In the rows, zero is written as 100.
runs of hidden systems:
Q, run 1 (9 x 20):
99	63	80	130	105	116	89	114	104	64	112	103	41	57	94	81	86	153	139	41
93	96	52	156	113	86	166	75	77	93	62	110	142	50	111	74	76	74	93	93
134	99	85	111	64	119	91	103	95	114	68	74	138	165	172	96	73	107	89	137
87	100	82	36	52	93	59	127	118	155	124	75	78	77	106	97	52	129	92	76
61	149	80	109	70	94	115	116	119	98	121	121	117	65	31	109	79	50	124	134
108	84	122	166	107	168	71	153	100	76	87	92	98	118	89	125	131	98	132	136
101	36	127	110	131	133	92	92	55	161	97	96	95	54	88	69	96	138	109	65
121	108	74	106	104	54	99	46	78	145	106	141	148	102	102	48	105	63	112	130
120	100	76	58	71	99	43	142	120	98	90	101	115	141	145	106	166	74	85	114
R, run 2 (9 x 20):
66	117	132	73	112	117	121	83	86	8	102	119	92	107	90	126	82	149	104	65
113	102	100	137	127	90	114	72	67	31	75	133	89	72	108	101	59	160	121	67
127	110	52	134	82	85	117	73	75	64	60	117	131	101	152	78	40	133	113	98
133	114	61	95	20	97	104	96	113	96	96	96	93	134	129	77	21	120	123	106
99	132	70	106	33	93	121	128	138	107	110	78	64	80	73	113	19	95	110	105
62	123	86	144	66	144	144	142	117	81	94	83	106	70	54	126	60	71	115	122
83	78	119	157	87	181	100	135	73	106	93	103	119	79	56	100	81	104	147	122
117	79	100	145	100	123	65	107	58	163	91	131	128	54	66	70	84	96	142	128
127	93	57	120	72	87	69	109	98	156	101	129	132	93	91	57	130	44	127	139
S, run 3 (9 x 20):
24	82	88	80	106	154	90	133	91	73	110	81	115	54	102	110	92	140	107	58
104	79	116	135	106	109	162	43	71	130	102	94	100	85	84	64	28	123	114	87
129	78	76	168	122	94	61	109	112	168	106	71	104	107	129	78	117	84	114	144
54	87	89	24	64	133	69	119	111	136	130	78	139	127	123	83	127	90	89	98
90	103	141	83	68	121	130	71	112	93	155	117	62	130	31	79	76	99	142	97
91	79	107	165	154	104	100	130	121	118	114	80	54	47	59	115	139	81	106	98
67	60	130	71	148	126	126	86	71	127	83	69	136	98	135	100	136	106	48	74
148	82	142	80	108	83	78	37	77	122	123	126	84	158	108	62	93	136	122	101
104	98	50	99	106	50	52	109	138	108	138	122	71	75	92	70	158	75	125	91
L, run 4 (9 x 20):
105	130	123	73	89	73	118	107	132	40	117	126	36	99	43	129	117	83	100	78
119	86	116	140	158	84	126	115	122	65	77	72	41	88	112	139	137	104	64	73
88	78	142	71	155	116	114	80	66	83	71	81	125	118	150	121	125	136	51	72
107	118	118	53	120	61	71	36	73	77	116	134	112	128	127	85	78	158	106	86
118	132	25	96	80	30	80	93	126	61	96	116	87	85	144	89	76	115	104	81
98	115	59	97	42	119	137	143	118	41	56	79	99	102	132	126	62	101	80	81
116	107	148	117	84	140	109	116	87	97	78	72	75	113	93	142	21	152	97	108
97	119	107	148	153	83	63	94	78	148	92	80	122	61	116	123	46	139	96	134
57	119	56	124	109	115	69	99	72	85	92	124	188	81	124	86	95	100	128	133
H, run 5 (9 x 20):
106	98	119	79	134	69	125	117	111	128	83	94	84	69	78	125	163	44	42	87
141	91	171	63	111	103	133	72	83	89	84	115	90	162	90	111	147	77	68	100
148	103	134	50	91	58	87	96	112	87	106	125	22	103	72	111	111	116	88	59
103	135	88	66	131	24	133	74	111	61	82	118	91	79	108	120	122	78	49	73
142	116	108	93	88	86	137	78	105	17	68	114	89	165	136	115	113	101	82	94
124	115	94	74	76	74	103	110	122	57	88	83	39	99	124	128	48	152	83	57
82	161	83	104	125	43	122	71	104	65	83	92	117	83	127	138	43	122	69	110
108	137	88	121	88	111	76	105	89	16	74	120	128	137	136	126	74	135	121	125
76	107	66	98	66	124	93	132	91	56	84	98	96	57	111	111	33	157	118	64
K, run 6 (9 x 20):
144	68	103	101	73	136	98	127	79	118	45	70	118	139	167	106	92	114	71	103
100	126	148	57	66	102	123	82	90	152	110	83	98	112	70	117	20	114	82	115
77	164	72	105	96	56	83	111	120	106	113	123	127	67	60	118	99	47	105	148
113	85	100	113	102	139	57	136	61	68	64	149	145	98	101	98	163	87	124	115
151	50	142	133	97	133	122	84	55	124	79	120	70	90	72	72	70	130	126	77
130	104	74	131	117	35	131	71	115	170	94	73	86	77	116	87	67	76	68	110
107	122	96	32	91	71	71	95	97	120	87	104	149	142	147	107	139	73	57	122
113	111	147	32	52	119	97	103	82	71	107	154	84	120	40	103	107	96	117	86
113	104	91	157	106	88	151	119	110	72	79	120	63	45	40	110	109	58	105	89
U, run 7 (9 x 20):
46	131	114	92	139	100	43	92	81	102	133	107	125	64	86	121	62	155	122	112
88	87	51	107	90	99	72	94	68	81	102	162	133	47	86	50	103	110	151	79
157	64	71	141	37	142	98	136	93	88	70	119	84	112	101	67	98	93	144	98
134	84	104	133	73	121	113	136	105	169	66	45	89	97	119	118	51	96	72	121
67	132	111	97	120	92	103	82	95	165	107	73	165	109	108	112	79	69	72	161
57	123	114	44	86	111	43	104	103	107	149	128	137	122	68	95	133	84	127	130
106	68	111	66	81	116	76	133	87	110	107	144	68	53	38	83	145	86	121	58
163	54	117	160	128	100	122	104	85	123	65	112	68	85	84	86	146	69	98	94
150	83	128	116	131	87	78	83	103	143	88	62	91	160	161	108	112	114	71	128
U, run 8 (9 x 20):
167	87	103	125	91	85	67	130	121	80	93	130	41	118	80	101	162	73	121	105
148	71	119	86	123	89	101	123	88	130	46	72	76	93	145	127	120	111	37	72
126	137	143	87	128	52	132	37	78	110	83	110	124	139	111	117	76	94	62	132
94	158	85	53	95	42	44	98	137	64	132	116	87	123	109	124	110	105	101	115
88	107	80	45	84	90	114	131	88	41	64	135	99	52	93	117	128	94	73	40
140	108	131	160	115	110	145	101	80	33	54	129	77	99	70	129	96	96	106	102
121	115	98	148	143	80	51	116	106	88	80	70	79	94	151	143	72	155	91	114
83	121	74	69	101	80	95	69	57	95	70	117	169	81	150	93	52	136	82	92
111	146	75	96	30	95	98	95	101	53	103	148	117	120	72	91	54	92	146	126
H, run 9 (9 x 20):
134	98	101	157	83	118	167	97	100	75	55	67	89	127	129	116	46	106	83	108
127	122	123	107	102	94	49	129	98	125	80	69	80	98	126	151	39	155	84	122
56	155	106	56	104	92	63	99	70	91	98	126	163	73	92	131	65	120	96	121
88	117	81	126	65	135	107	110	78	32	89	158	132	90	60	89	93	86	155	113
108	63	66	159	86	138	124	155	95	87	58	91	80	36	92	101	92	100	111	70
118	81	118	133	117	117	129	101	63	169	50	69	130	77	120	111	63	99	61	116
142	115	140	82	73	110	40	112	71	160	87	120	125	128	88	111	79	101	110	155
71	123	96	42	59	106	62	146	100	109	110	137	113	59	42	112	119	68	107	101
78	97	109	122	97	128	173	108	95	70	86	121	111	78	38	102	136	37	99	97
L, run 10 (9 x 20):
75	62	98	133	162	94	140	88	114	108	111	55	57	53	110	97	105	122	78	49
60	87	111	91	138	112	146	42	94	97	114	64	144	150	151	83	105	110	73	100
76	106	92	45	84	90	53	69	121	96	164	95	90	143	127	72	83	147	128	88
65	126	38	86	78	50	123	97	146	89	130	86	71	53	95	90	58	98	97	68
64	114	82	140	84	130	163	114	142	49	102	45	91	131	114	125	77	88	90	109
68	72	142	106	118	157	82	114	103	116	127	44	74	110	107	118	68	163	106	90
48	107	98	113	155	77	111	49	86	144	132	84	128	56	98	84	54	128	99	100
55	113	42	131	100	101	99	71	123	71	139	96	145	131	131	62	105	89	138	129
70	66	57	81	39	145	94	131	126	92	135	85	77	96	97	62	90	115	141	63
C, run 11 (9 x 20):
113	100	130	85	136	86	97	77	62	148	76	124	157	106	99	97	153	56	69	133
139	97	123	46	91	89	37	106	89	102	99	143	106	142	105	94	173	85	102	111
144	78	116	53	100	64	97	99	90	101	87	144	53	73	71	88	148	88	83	48
153	92	114	104	106	61	159	78	118	105	79	98	65	126	97	98	141	45	59	95
116	112	121	58	128	60	92	95	137	105	107	60	69	149	142	133	140	95	43	98
72	140	127	25	127	47	115	63	102	73	112	115	100	100	94	127	109	105	57	76
117	153	106	89	87	62	129	77	112	12	91	142	89	133	84	124	103	82	99	108
127	108	90	100	92	87	114	124	120	17	65	92	52	110	135	137	93	132	79	62
101	109	106	84	99	88	170	75	89	78	63	72	97	96	132	120	36	130	51	66
Q, run 12 (9 x 20):
85	63	162	115	162	118	109	72	107	141	143	57	56	114	85	101	112	128	95	90
63	110	96	109	176	53	89	33	92	102	140	116	128	89	109	76	122	111	107	105
81	98	72	69	102	102	83	83	100	26	106	126	135	146	148	79	158	104	110	86
96	61	80	61	61	115	150	102	128	65	107	79	55	119	119	74	119	99	87	33
83	113	82	129	107	69	181	78	147	111	115	48	73	102	103	104	75	67	66	100
57	135	110	123	139	106	91	95	123	91	116	43	124	134	142	145	74	125	80	144
42	103	107	73	104	130	68	86	92	70	144	96	107	98	105	95	60	172	135	79
78	97	37	138	78	99	119	86	108	46	122	134	98	71	82	53	86	101	158	79
103	70	41	164	83	132	130	134	108	78	60	74	121	95	148	86	114	76	101	100
K, run 13 (9 x 20):
93	127	31	149	91	81	87	118	107	113	73	78	148	78	151	105	57	95	97	138
110	107	105	78	54	143	53	114	71	115	84	106	158	147	134	98	67	123	116	139
110	114	104	100	33	123	91	117	92	140	112	119	96	80	41	88	32	96	142	122
101	107	58	159	83	107	108	129	101	142	79	101	142	66	83	90	105	36	109	149
134	70	138	110	105	143	65	112	60	156	74	107	143	133	111	95	133	87	103	143
129	80	146	76	91	96	90	78	70	187	116	124	86	80	46	72	77	98	110	102
112	104	70	104	104	48	121	75	107	146	106	126	117	76	76	64	139	26	92	114
148	74	124	70	100	104	88	105	87	104	77	126	107	147	112	91	187	58	81	105
136	71	167	57	98	103	135	91	81	120	90	117	47	93	50	103	114	97	77	57
S, run 14 (9 x 20):
81	104	118	68	67	161	69	146	71	56	82	142	139	105	72	117	133	91	121	108
125	85	122	96	68	123	126	113	57	88	68	150	82	47	37	94	70	107	120	65
156	83	98	151	109	87	132	113	76	137	40	115	105	61	86	98	114	51	78	112
143	92	119	62	78	116	76	130	77	122	49	107	136	139	134	117	143	75	63	121
135	128	131	24	47	85	68	103	84	89	98	159	92	122	62	106	97	96	108	101
112	128	93	119	95	75	118	120	104	51	83	154	80	59	36	115	130	51	111	99
114	86	112	119	115	129	137	138	76	49	27	104	109	79	113	139	134	86	62	78
165	104	132	70	92	80	96	89	54	107	39	122	102	104	128	119	62	134	66	87
150	148	71	96	84	31	66	89	94	102	76	152	121	96	105	98	98	73	100	135
C, run 15 (9 x 20):
110	98	85	82	118	81	121	116	121	65	62	66	96	122	165	132	143	89	38	78
92	118	146	14	91	86	127	59	88	92	103	94	104	142	115	116	70	129	58	77
129	174	102	88	81	36	95	86	105	69	87	135	92	98	80	135	54	98	93	124
98	124	68	98	75	103	119	154	114	21	48	101	97	83	117	146	114	83	71	82
109	86	152	76	81	148	152	102	75	72	63	78	89	129	109	129	61	134	68	72
139	142	124	118	109	66	93	83	75	122	63	98	112	97	115	136	22	132	78	134
90	135	56	81	76	94	77	141	84	83	46	112	166	74	138	129	94	84	74	117
106	91	130	42	30	165	107	135	68	84	70	122	118	117	80	110	87	103	100	88
165	103	145	127	87	102	91	123	70	136	56	118	68	71	59	129	54	111	98	115
R, run 16 (9 x 20):
101	70	76	69	42	140	99	148	110	96	94	115	109	114	89	77	166	43	108	90
151	60	156	98	102	115	112	126	94	152	82	93	44	91	59	113	127	79	77	85
106	126	131	131	163	76	82	110	94	135	74	88	124	91	100	148	129	70	61	152
74	107	116	51	109	125	29	120	89	88	110	113	149	138	126	115	159	103	101	124
117	85	127	24	102	76	63	96	82	99	111	149	69	80	74	89	137	118	98	49
138	112	93	110	138	36	135	81	102	60	64	128	79	83	104	112	146	68	62	79
125	92	104	100	107	115	103	112	105	56	59	69	105	159	176	128	130	113	63	100
110	117	149	31	92	94	75	91	83	111	94	89	89	121	119	132	50	161	71	85
85	172	102	84	111	40	96	73	107	44	110	136	98	86	72	132	69	112	101	108

runs to name:
run 17 (2 x 20):
63	141	104	88	103	79	173	76	124	103	100	57	120	119	108	130	70	66	46	120
67	121	130	103	119	128	48	114	129	63	146	73	83	150	107	136	107	139	122	128
 | L
run 18 (2 x 20):
84	104	120	57	154	51	119	39	91	86	119	126	115	110	102	85	158	82	72	80
132	94	113	67	112	63	89	80	116	41	116	135	44	126	96	95	158	107	103	61
 | K
run 19 (2 x 20):
66	113	130	45	75	138	55	119	123	97	144	88	112	164	91	115	133	92	111	130
93	105	137	92	133	89	73	100	82	83	117	144	60	43	33	113	100	130	123	71
 | C
run 20 (2 x 20):
44	115	117	153	166	115	100	70	78	91	126	109	138	73	69	102	86	114	132	130
108	56	87	146	122	139	49	108	63	87	93	133	123	86	111	63	135	127	153	97
 | H
run 21 (2 x 20):
52	119	125	35	82	139	43	140	105	76	122	94	108	112	97	138	105	133	103	98
44	106	93	132	97	135	121	101	94	58	129	123	100	56	38	89	73	111	151	88
 | K
run 22 (2 x 20):
112	117	107	81	146	58	120	86	77	82	45	103	131	93	141	133	127	90	32	93
130	130	153	53	111	71	89	62	71	53	87	144	92	129	98	124	86	141	91	89
 | K
run 23 (2 x 20):
85	71	158	122	90	164	151	90	91	133	121	73	81	113	48	94	65	103	116	106
90	86	118	138	155	86	74	72	111	187	146	64	97	101	96	85	108	97	105	137
 | L
run 24 (2 x 20):
160	129	50	133	65	44	74	92	102	99	84	145	94	89	100	77	70	88	131	125
83	121	37	100	49	111	103	161	128	69	70	93	129	92	119	117	124	50	87	112
 | S
run 25 (2 x 20):
95	151	119	95	108	87	34	131	85	118	95	120	115	60	67	149	65	118	106	138
103	109	75	101	111	91	47	124	56	101	65	160	153	39	91	98	125	89	113	109
 | U
run 26 (2 x 20):
66	122	77	134	157	86	39	117	117	101	116	84	137	96	129	119	149	90	101	144
47	79	86	67	89	146	98	112	73	47	105	139	134	67	80	76	130	109	129	58
 | L
run 27 (2 x 20):
81	65	146	137	137	147	110	60	74	154	128	75	121	119	91	75	77	125	123	124
93	55	100	112	122	116	39	94	91	176	143	94	105	90	98	54	123	114	136	109
 | S
run 28 (2 x 20):
165	85	126	149	79	142	95	116	84	96	60	102	108	161	117	106	110	89	113	145
130	110	106	80	83	90	18	141	92	168	87	89	96	80	114	124	66	131	92	121
 | R
run 29 (2 x 20):
82	99	100	109	72	141	144	106	122	54	96	46	83	143	136	121	50	134	90	90
55	143	100	110	97	107	87	127	136	95	123	46	87	99	104	151	38	129	94	126
 | K
run 30 (2 x 20):
55	66	122	94	99	157	124	96	124	68	155	88	75	134	65	78	147	91	132	79
97	50	137	112	140	114	118	99	109	123	124	70	29	71	75	98	106	130	96	49
 | S
run 31 (2 x 20):
58	80	80	119	64	167	149	133	119	103	94	42	123	118	118	102	90	76	90	108
91	91	153	143	112	142	100	103	103	153	128	56	76	113	69	115	52	123	117	134
 | H
run 32 (2 x 20):
104	111	69	88	88	42	142	48	112	155	117	85	98	85	110	66	39	94	81	91
69	149	59	93	59	84	95	124	159	99	131	74	112	126	100	116	99	50	99	146
 | C
run 33 (2 x 20):
52	77	95	51	55	168	90	116	85	90	113	86	136	120	123	82	81	135	116	79
102	115	105	109	76	79	121	61	105	129	140	107	68	83	54	74	17	122	134	99
 | L
run 34 (2 x 20):
147	84	67	138	83	89	80	114	68	134	67	152	118	47	76	65	105	72	129	109
166	63	100	121	82	106	126	85	62	146	51	116	129	118	121	64	110	69	91	114
 | K
